One vector is turned by the same rotation once a tick. Each row is the vector after some number of ticks, and that number follows the row.
The counts run from 0 to 458.
[-2.58 -0.74 -0.01 -1.34 -0.51  0.58  3.28  2.01  2.03 -0.83  2.12 -1.47
 -0.74 -0.26  0.42  4.27  1.30  1.29  2.49 -1.73  0.47 -1.54 -0.82  1.23
 -1.70 -1.50  1.05 -1.91  3.03 -0.17 -2.31 -1.07 -0.14 -0.98  1.37 -1.60
 -0.13  0.59]
441
[-4.33 -0.63  1.93  0.31 -1.02 -1.91 -1.23  0.81 -1.42  1.98  1.05  1.94
  0.27  1.36  0.48  0.02  2.02 -3.99  0.71  0.29  2.31 -1.61  0.66 -1.16
 -0.64 -1.04 -0.66 -0.99 -1.24 -0.95 -0.23 -0.70  3.12  1.32  2.72  1.25
 -1.11 -0.81]
58
[-0.22 -0.05 -2.01  1.80  2.35  0.15 -2.41 -0.31 -4.67  1.21 -0.94  0.37
 -1.96 -1.66 -1.00  0.31 -0.12  0.25  0.59 -1.83  0.82  1.12  0.78  0.95
 -0.91 -0.99 -0.31 -0.06 -0.47 -4.00  3.81  0.64  2.24 -2.27  0.38 -0.58
 -1.24  0.29]
394
[ 1.67  0.85  0.44 -0.57  0.24 -0.45  0.66 -0.22 -0.24  2.65  0.53 -3.33
 -0.47 -0.02  1.75 -1.70  0.63 -0.63  3.70 -0.73  1.10 -0.85 -2.34  3.11
 -0.34  0.14 -1.75 -0.83  1.60  0.12  3.75 -1.17  1.69 -2.16  1.24 -1.67
  0.00  2.60]
234
[-1.44  3.18 -0.32 -1.68 -0.08  0.02  0.82 -1.66 -1.19  1.62 -0.76 -3.02
 -0.44  2.40  1.75 -3.06  1.31  0.74  0.66  1.67 -1.73  0.08  3.61  3.74
  0.81 -2.10 -0.44  0.17  0.36  0.22  2.80  0.16 -0.18  1.14  1.26 -0.38
  0.19  0.49]
222
[-2.29  0.57  2.79 -0.13 -0.42  0.65  0.84  0.02  4.20 -2.55  0.78 -0.75
  0.70  2.22 -0.90  2.08 -1.27  1.69  2.11 -0.55 -0.34  1.55 -2.32 -4.41
 -1.16 -0.76  0.31  1.24  0.62  0.74 -0.54 -0.33 -2.02 -0.53 -2.04 -0.24
  1.70 -0.28]
151
[-3.36 -2.09  2.67 -2.75 -0.64 -0.45  1.55 -1.17 -3.90  1.89 -0.04 -0.36
 -0.30  2.50  2.25 -0.75  2.49 -0.40 -1.21  0.73  0.40 -1.69  1.04  1.31
 -0.78 -0.98 -2.15  0.57 -1.69 -0.13  2.10 -1.45  0.59  1.23  0.42 -0.15
  0.81 -0.37]
67
[-3.59  2.67  0.33 -0.22 -1.45 -1.04  0.34  0.91  1.08  1.00  1.36  0.09
  2.19  2.68  1.53 -1.04  1.62 -4.15  0.53  1.36 -0.49  0.25 -0.25  0.96
  0.45 -0.70 -1.51  0.29  1.98 -1.27 -0.06  1.62 -0.38  2.96  2.73  1.00
  0.90  0.62]
361
[-3.65 -1.15  0.53 -1.14  1.19  2.10  3.43  1.74  0.74 -1.87  0.82 -0.11
 -0.88  1.59  1.33  4.50 -1.29  3.02  0.05 -1.46  1.04 -0.35 -2.03 -1.99
 -1.82 -0.45  0.01  0.34  0.15 -0.11 -2.40 -1.06 -0.64 -1.25 -0.68 -0.13
 -0.28  0.03]
295
[-2.25  1.36  0.57 -0.22 -1.55  0.07 -1.40  1.86  0.05 -1.11  3.04 -1.46
 -0.56  0.85  1.20  1.70 -1.52  1.35  2.76 -2.25  1.86 -4.25 -0.49 -1.53
 -0.54  1.89  1.85 -1.31  1.71  1.56 -2.60  0.37  0.11  1.11 -0.24  1.90
 -1.40  1.36]
283
[ 1.03 -0.69  0.62 -1.17  0.77  2.25 -2.36 -1.27  0.10 -1.15 -3.95 -2.17
  0.55  2.42  0.15  0.94 -0.72 -2.16 -1.70  1.74  1.67  1.74 -0.97 -4.06
  1.33  2.41  1.56 -0.45 -1.84  0.07  1.83 -0.66 -0.25  2.02 -1.16 -0.92
 -0.36  1.58]
174
[-0.07  2.78 -0.23  2.79  2.74  1.19 -1.03  2.36  0.97  2.87  1.16  0.65
  1.84 -1.61 -1.22  0.99 -0.97 -0.73  2.65 -0.46  0.51  1.25  1.19  0.52
 -1.57  0.11 -1.04  1.72  1.45 -2.67  3.02  1.64  0.81 -0.84  0.26 -1.22
  1.04  2.83]
387
[-1.74  0.04  0.28 -1.68 -2.25  1.39 -0.26 -1.53  0.15 -1.19 -0.94 -2.89
 -2.70  2.81  0.14 -0.41  0.98  4.02  1.75 -1.81 -0.51 -0.94 -2.44 -1.76
 -0.60 -1.51  2.48  0.29  2.19  0.19 -0.56 -0.06 -1.76  0.89 -1.54  2.01
 -0.95 -1.66]
144
[ 0.90  0.52 -2.45  1.00  1.74  0.85 -2.39  0.69 -3.71  1.75  0.02 -0.86
 -1.07 -1.02  0.04  1.22  0.25 -0.98  1.70 -1.25  1.09  0.17 -0.05  2.66
 -1.08 -1.49  0.09  0.06  1.08 -4.02  4.02  1.07  1.43 -1.60  0.44 -0.07
 -2.09  1.58]
392
[-1.57  0.29 -0.35 -0.65 -1.10  0.74 -0.95 -0.16 -5.04  0.98 -0.19 -0.87
 -2.20 -1.85  0.93  0.07  2.14  1.92  0.83 -1.45  0.33 -2.55  3.99  1.39
  1.24  1.19  1.32 -2.70  1.35  0.21 -2.05  0.48 -0.56  0.53 -0.56  0.30
 -0.81 -0.65]
420
[-1.30  3.34  1.47  0.21  1.90  1.07  2.47  0.84 -1.16  1.23  0.38 -0.96
  0.35  3.86  1.58 -1.30 -2.91 -0.67  1.24  0.39  2.40  0.97 -1.43 -0.62
  0.65 -0.53 -3.35  1.81 -1.38 -0.73  3.03 -0.90  2.26  1.10  0.41 -0.67
  0.75  0.15]
374
[ 1.24 -0.48  1.25  1.07  0.36 -3.29 -2.91  2.37 -1.74 -2.21  2.02  0.62
  0.22 -1.50 -1.42  0.07 -2.63 -2.13  2.77 -3.63  2.21 -0.10  0.82 -0.59
  1.29 -0.07 -0.88 -1.27 -1.03 -1.49  0.95  0.03  0.67 -1.48  1.02 -0.30
 -0.08  0.36]
256
[-2.07  4.82 -0.20  0.06  0.24  0.13  3.34  0.26 -0.04  1.29  0.90 -0.08
  1.06  1.47  2.63 -1.33  0.86  0.64  0.13  1.53 -0.68  1.09  3.44  3.51
  0.60 -2.67 -1.27  0.74 -0.56 -1.03  0.76  0.00  0.62  0.35  1.67 -0.90
  1.01 -1.18]
219
[ 2.79 -0.60 -1.92 -2.21 -0.03  1.06  1.93  1.49  2.87 -2.72 -3.02 -0.55
  0.85  0.23  3.12  2.04 -1.44 -0.69 -1.56  2.27  2.13  1.12 -1.21  0.44
  2.60  1.50  0.99 -1.15 -0.65 -0.47  0.71 -1.95 -0.06 -0.66 -1.53 -0.97
  0.12 -1.53]
324
[-3.82 -0.48  1.72 -0.54 -0.53 -0.19  1.32 -0.79 -0.74  3.32 -0.77  0.74
  0.92  0.50  2.14 -1.94  5.20 -1.35 -0.54  2.30 -1.98  0.30  1.27  1.24
 -0.53  0.64 -2.39 -0.09  0.07 -0.71 -0.41  0.38 -0.24 -0.11  1.62 -0.06
  1.39  0.94]
212
[-2.05 -0.24 -0.42 -0.80 -0.67  0.45 -0.57 -0.08 -5.32  0.54 -0.36 -1.22
 -3.40 -1.03  0.85  0.00  1.22  1.61  0.01 -1.51  0.31 -2.68  3.62  0.85
  1.31  1.42  0.77 -3.15  0.79  0.46 -1.90 -0.06  0.27  0.96 -0.54  0.16
 -1.06 -1.02]
421
[-0.10  0.26 -2.00 -1.56 -0.50  0.74 -2.08  1.23  0.10  1.13 -2.35  0.88
  0.41  0.84  2.68  1.02  1.91 -1.14 -0.10  3.97  1.32 -1.01  2.03  1.70
  0.27 -1.28  2.41  0.65 -0.33 -2.22  0.75 -0.24  1.08  0.78 -0.25  3.24
 -3.24 -2.42]
194
[ 0.48  0.41 -0.28  1.88  1.16 -1.02 -1.44  2.82 -0.78 -1.01  0.16  1.52
  0.71 -2.94 -0.67 -0.84 -0.07  1.10  0.47 -5.04  0.17  1.98  2.03 -0.27
  2.11 -0.07  0.48 -1.85 -1.19 -2.04 -2.59  0.65 -0.98 -2.19  2.76  0.44
  0.13  0.30]
111
[ 2.67 -0.86 -0.24 -1.95  1.10  2.26  2.02  1.88  2.32 -1.03 -4.29 -1.51
  1.29  0.96  2.36  2.07 -0.58 -0.94 -1.41  1.47  2.24  2.07 -1.29 -0.91
  3.14  1.30  1.20 -1.30 -0.78 -0.08 -1.44 -1.79 -1.19  0.08 -0.58 -0.59
 -0.16  0.15]
322
[ 1.33 -2.58  2.10 -0.78 -1.99 -1.05 -2.04  0.71 -5.70  0.08 -0.17 -0.05
 -0.10 -2.25  0.22 -0.19  2.52 -0.12  0.69 -3.91  1.51 -1.47 -0.86  0.60
  0.71  1.47 -0.59 -1.75  0.29 -1.31 -0.02  0.46 -1.30 -0.73 -0.69  0.19
  1.23  0.46]
263
[-0.65  1.26 -0.80  0.10 -3.30 -1.36  0.37  0.29  1.21 -2.53  1.76  0.74
 -0.95 -2.61  1.47 -0.97  0.20  3.08  0.74 -1.70 -1.05 -2.11 -0.16  0.97
  0.66  3.70  0.48 -1.21  2.52  0.39 -1.05  0.63 -1.22 -0.40 -1.70  0.23
  2.89 -1.89]
130
[ 2.90  1.02  0.12  0.50 -1.10  1.59 -1.93 -0.14  3.68  0.05 -1.78  0.68
  2.95 -2.02  2.24  0.91  1.19 -1.09 -0.34  3.44  1.51  0.17 -1.59 -0.98
 -0.36  2.89  2.25  0.72 -1.46 -0.67  2.02 -0.09  0.51 -0.81 -2.40 -0.18
  1.25  0.24]
181
[-0.99 -0.59  2.26 -2.84 -2.08 -1.11  0.38  0.99  2.46  0.18 -1.33  0.97
  2.14  2.66  2.41 -1.27  1.77 -1.36  1.54  3.32  0.26  0.04 -0.44  0.61
  1.36 -1.94 -1.27  2.31  0.02 -1.07  0.53 -0.28 -1.73  0.27 -0.53  3.17
  0.18 -3.36]
350
[-4.70  0.51  0.42 -0.85  1.10  0.29  3.21  1.28 -1.37  2.25 -0.07  0.77
  0.38  1.94  2.40 -0.21  2.24 -2.80 -0.81  1.86 -0.65  0.48  1.34  1.77
  0.53 -0.22 -3.52 -1.03  0.63 -1.06 -0.98 -0.36  0.86  1.14  2.37 -0.47
  0.43  0.19]
215
[ 0.54  0.15 -2.48  1.39  1.96  0.39 -2.24  0.19 -4.41  1.20 -0.54 -0.02
 -1.72 -1.33 -0.09  0.78  0.13 -0.41  1.00 -1.37  0.94  0.55  0.17  1.90
 -1.34 -1.05  0.00 -0.07  0.52 -4.29  3.99  0.54  1.86 -1.82  0.36 -0.43
 -1.83  0.79]
393
[-1.08  3.63  1.93  1.30  1.85 -0.67  0.81 -0.14  1.96  1.57  1.18 -1.91
  0.10  1.34 -0.02 -3.68 -2.22  0.02  2.92 -0.31  0.08  0.85  1.90 -0.33
  0.56  0.08 -2.11 -0.49 -1.00  1.24  2.24 -1.23  2.16 -0.79  2.21 -1.85
  1.15  2.03]
229
[ 1.72 -0.40 -0.26 -0.12  0.94 -1.71 -2.44  0.41 -1.53 -0.53 -0.63 -0.12
 -1.02 -1.98 -2.91 -0.56 -1.10  2.07  1.71 -2.24 -0.73  1.73  3.54  2.05
 -0.22 -1.76  0.05  0.59  0.31 -2.68  4.39  0.15 -0.86 -0.98 -0.30 -0.92
  0.81 -0.52]
249
[ 1.17  3.99  1.90  0.19  0.91  1.24  1.23 -0.41  0.45  1.71  0.42 -1.33
  1.23  2.01  1.29 -1.74 -1.55  1.35  1.54  1.32  0.88  0.33 -0.16  1.06
 -0.79 -0.65 -2.07  3.33 -0.66 -0.67  5.18 -0.10  0.69 -0.67 -1.47 -0.96
  1.95  0.80]
377
[-2.35 -0.50 -0.87 -1.08 -0.53  0.29  3.19  1.21  1.58 -1.56  2.50 -1.33
 -1.25 -0.29  0.61  4.21  1.28  1.95  1.70 -1.88  0.31 -1.23 -0.95  1.96
 -1.91 -1.78  1.45 -1.70  2.65 -0.59 -1.49 -0.86  0.49 -1.26  1.12 -1.93
 -0.13 -0.39]
442
[-0.25  1.56 -0.28 -0.08  3.08  1.77  0.62  2.21 -1.02  3.40  0.91 -2.66
  0.63  1.26  1.38 -0.12 -0.57  0.10  1.49 -2.73  2.25 -0.99  0.11  1.66
 -0.15 -0.78  0.07 -0.75 -0.49  0.04  0.74 -0.64  1.79 -0.10  3.68 -0.61
 -1.45  4.24]
86
[ 0.24 -1.07  2.28 -0.27  0.19  0.38 -0.88  0.75  1.01  2.93 -4.02  2.53
 -0.28 -0.80 -1.89  0.14  1.35 -0.55 -0.24  2.96  0.85  1.19  2.81 -1.43
 -0.28  0.89 -0.07  0.67 -0.58 -1.64  1.83 -1.89  0.99  1.66 -2.25  0.11
  1.87 -3.33]
43
[ 0.63  0.39  1.26 -2.44 -1.98  0.24  0.20  2.74 -3.19 -1.04  1.12 -0.10
  0.84 -0.86  1.25  1.84 -0.44  2.26  0.42 -1.54  1.76 -2.78  2.81  1.89
  1.41  0.54  0.79 -0.06  1.83 -0.17 -1.32  0.58 -2.78  1.74 -2.69  1.18
  1.21 -1.05]
272
[-4.31  0.48  1.12  0.04 -1.55 -2.01 -0.18 -0.58  2.55  0.00  0.58  1.89
  1.01  1.24 -0.24 -2.88  1.69 -1.88 -0.86  1.95 -2.70  1.55  1.29 -0.65
 -0.55  0.98 -2.40  1.20  0.37 -1.05  1.51  1.21 -0.51  2.11  0.91  0.15
  3.19 -1.24]
357
[-1.82  0.22  0.56  0.23 -2.45 -2.62 -3.31 -1.50  1.21  0.77  0.82  2.44
  0.17 -1.52 -0.31 -0.52  2.05 -1.09  1.01  2.19  0.09 -1.63  3.55  0.62
 -1.99 -0.36  1.67  0.74 -0.70 -1.43  3.13 -0.20  2.03  0.84  0.03  0.72
  0.65 -2.40]
52
[-1.79  2.36  2.35 -2.10  0.42 -0.45  1.72  1.18  0.54  1.63  2.65 -1.13
  3.48  1.50  1.77  0.25 -0.04 -0.06  0.41  1.08  0.04 -1.54  4.16  2.81
 -0.39 -0.75 -1.24  1.51 -0.60  1.44  1.89  0.33 -1.04  1.34  0.75 -1.17
  1.88  2.54]
74
[ 0.81 -0.63 -2.78  0.12 -1.03  1.39  0.27 -2.52 -0.03 -3.23 -1.67 -2.58
 -0.54 -0.21  2.70  1.67  1.27 -0.43 -2.03 -0.85  0.54  1.59 -3.55 -1.06
  0.27  0.49  2.93 -2.51 -1.60 -0.77  0.00 -0.71  0.86 -1.64  1.39 -1.84
 -0.98  1.43]
314
